In the data rows, the value 128 means zero.
Here are some points, each followed by its number:
[170  75 132 125 193 103 134 127 125 121 111 100 142 160 135 151] 0
[122 134 127 123 128 122 130 120 113 134 128 140 129 121 135 148] 1
[114  93 150 117 103 128 150 134 126 131 119 100 142 119 106 131] 2
[133 121 141 130 142 122 139 130 128 134 111 140 124 132 147 130] 3
[102 117  94 105  73 146  99 142 134 134 130  86 112 103  83 114] 4
[110 186 116 139 147 179  58 142 134 176 122 135 123 114 192  92] 5
[134 119 157 129 135 121 145 145 147 126 120 139 118 121 141 117] 6
[115 134  78 135 130 125  87 122 125 121 148 162 141 152 147 140] 7
[132 152 102 189  66 106 138 120  99  64 139  97  82 129 112 140] 8
[162 118 109  26  73  70 196  65  92 255 183  11 197 136  99 207] 9
[130 158 135 151 162 150 106  97 141 111 105  88 110 123 134  91] 10
[123 110 127 121 150 128 118 132 118 117 132 133 124 130 127 124] 11
[133 108 138 146 120 124 141 135 141 128 123 117 131 119 102 110] 12
[109 152  52  96 137 125  84 132 135 133 163 169 118 107 115 139] 13
[146 110 131 155 154 130 135 130 112 123 115 133 123 123 122 119] 14
[110 128 138  97 135 125 129 131 142 114 123 103 116 115 115 156] 15
[124 135 170 118 124 156 144  94 153 113  97 123 134 134 104 137] 16
[ 94 145 109  99 112 134 122 135 135  99 127 179 144 155 177 137] 17
[107 153 112 105 125 154 100 106 131 152 125 102 136 123 159 141] 18
[114 166 122 132  86 140 121 119 134  81 124 152 123 143 168 148] 19
[119  99 144 118 108 130 142 137 124 132 121 104 141 120 110 130] 20
[138 135 150 116 127 133 142 121 131 134 134  79 125 120 107 133] 21
[125 160 129  91 157 166 126 111 122 175 138  65 140  97 108 139] 22
[132 134 130 124 129 126 132 127 138 139 128 129 121 126 116 130] 23
[146 118 103 103 104 112 112 102 168 170 113 145 169 154 118 160] 24
[134 118 143 129 144 121 139 130 128 138 106 144 125 135 147 130] 25
[ 99 167 106  94 128 162  88  94 132 158 111  86 137 118 176 138] 26
[145 147 108 160 136 112 119 154 120 117 173 142  81  97 126 113] 27
[140 154 124 106 121 146  98 105 148 159 125  94 143 139 110 137] 28
[ 64 136  91  71  72 131 129 128 129 121 196 173 177 163 223 116] 29
[117 144 127 130 126 103 115 148 173 147 119 172  92 124 149 110] 30
[140 120 129 153 115 126 131 154 133 105 120 129 113 122 102 118] 31
[110 134 115 116 121 143 129 102 121 132 114 149 123 147 142 160] 32
[103 129  96 146 114 121 132 120 106 109 132 125 143 114 131 145] 33
[131  94 162 113 141 110 173  89 144 150  89 103 148 148 130 129] 34
Which point above is nearest to each new point by angle? Its number follows each.
[110 146 124 137 124 135 123 131 141 139 137 126 134 133 157  99] 5
[140 150 127 113 126 137 112 110 152 152 130  96 145 134 114 138] 28
[160 109  99  92  85 109 105  77 189 192  97 158 181 182 102 199] 24
[118 121 125 108 131 115 133 128 123 139 149 141 136 140 156 130] 29
[142 122 195  83 115 149 181 198 195  87 124 172  98 125 112  86] 6
[135 149 106 171  81 112 128 118 106  76 137 110  96 134 124 135] 8
[131 108 149 140 140 124 134 130 137 106 118  99 118 127 114  98] 12
[136  70 134 176 163 110 135 148  86 112  90 138 125 120 137 114] 14
[110 196 111 142 146 185  48 144 137 178 120 133 122 114 200  92] 5
[125 118 129 125 141 128 122 130 124 121 129 130 125 130 127 126] 11
[120 131 124 124 123 132 127 119 126 128 123 137 126 135 132 141] 32
[105 110  96 115  72 139  97 144 147 140 135  89 112 103  86 112] 4
[130  82 128 164 152 114 138 144  96 113  95 130 127 120 139 122] 14
[140 114 128 157 156 127 129 126 110 124 112 133 125 122 120 119] 14
[142 144 146  99 140 121 124 154 138 165 133 131 121 129 135 137] 23
[137 144 127 114 120 136 111 115 148 144 130 100 140 136 113 137] 28
[104 168 130 107 143  71 137  70  29 163 136 190 134  76 177 253] 1
[133 124 122 136 113 146 133 132 159 135 134 124 128 136  94  97] 12
[119 135 197 115 114 176 153  71 166 116  83 118 133 143  91 145] 16
[141 172 119 115 122 142 141 112 151 128 144 143 113 132 104 126] 23
[141 117 130 149 151 129 133 130 117 124 117 128 124 123 123 120] 14
[138 133 150 116 124 134 146 122 130 133 135  79 126 118 106 130] 21
[136 149 135 113 131 123 139 122 159 149 126 135 108 125  99 134] 23
[141 174 118 117 120 143 144 111 155 127 149 149 111 134 108 127] 23
[147 142 103  81  97 135 134 123 115 173 191  87 149 119  71 164] 9
